Rotation paths and how fast each direction turns (degrees each step)
Each turn is a multiple of 5 degrees from 10 to 175, or 0.
Each row of a path follows its step; steps can be skipped.
path 1
step 1: [  3  -7  22   0 -29   0  13  -3 -32  38 -15 -14   4  10 -11   2  19 -10
   7  14 -20   9   7  -9 -32 -14  20   9  21  28 -13   5   8]
step 4: [ -8  -3 -31   3   8  11   7 -38   1  27   6 -15  18  28  22   1   7   2
  39  26 -21  11   5 -13  -8  -3  -3  11  15  15  11  10 -11]
step 5: [-31 -21   7  -4  13   0   1 -10 -37  22  -3   0  -9 -26  22   6  25  12
  -1  14 -11  -1  -8  -5  10 -26  -7   3  -9  30  20   6 -30]
step 6: [ 14   3   2  -7 -12  17  33   5   2   9  24 -13 -22  -3  41  -6  14  18
   0  -2  -9 -25 -29  10 -18 -19  -4 -16  27  11  11   7 -17]
step 7: [-19 -30 -18 -17 -13  21   7 -10 -24  21   0   1  27   7  -1 -16  -1   7
  -5  11  12 -17  -4  22 -20 -10  19  -2  48  14   7   5   7]
step 8: [-19   0   2  -2  -9  11   4   6   5  23 -16 -19   4 -31  -3 -11   5   5
  34   0 -28  -4  29  13  -3 -18  12 -34  13  29  -3  19   0]
step 11: [-18 -10  -3  -8  -9  -3  -8  -4 -30   5   6 -28  13  -4  -1 -24  18   3
  -3   7 -34  33   0 -20 -35   6  -6   0  12  20   5  23 -28]
step 12: [ -7  -7  30   2   4  -3   3   8  -5   6  -1 -16  -6 -22  38   9  -3   0
   1  13   9   0 -19 -20 -29 -12  32 -19   3  16  34  32  -2]
step 14: [-12   2   4 -16  12  19  26 -12 -37  21  -6  18  21   4  -1   4  13  11
  22  20  -5   4  24 -19  11  -9   1  -8  16  42  18  10   0]
[ -2  -1  -5  -3   7  -3   1  -9  -2   9  -4   0   5 -16  -1  -4  11  -8
   3  -6  14   2  -5   0  -5  -1   1  -5  -5 -11   9  -7   8] : 145
[ -8   2   0 -18  -9   8  -6  -5   5  -4  -1 -14  -2   0  -1   0   7  -3
 -13   1  -1   0   7   6  12  -4  -2  -3 -10   1   3   0  -2] : 135
[ -3 -13 -10   5   4  11   2  -1   6  -2   6   4   1  -5   6   8   1  -3
   3   4   4  -4  -4   5   9  -7  -9  -6   6   8  -7 -15  -7] : 35
[-6 10 -6 -6  9 -5 -3 -4  7  5 -9  9 -1  5  0  5  0  7 11 -4 -4 -8 13 -9
  6  1 -9  5  0 -1  9 -5 -6] : 70
[  0   8  -7 -10   2  -7  10  -6   5  -1  17   4  -4   7  -4  -1  -4  -9
  -7   6   2 -13  -4   2  -1   5   3   3  10  -2   3  -2   7] : 110
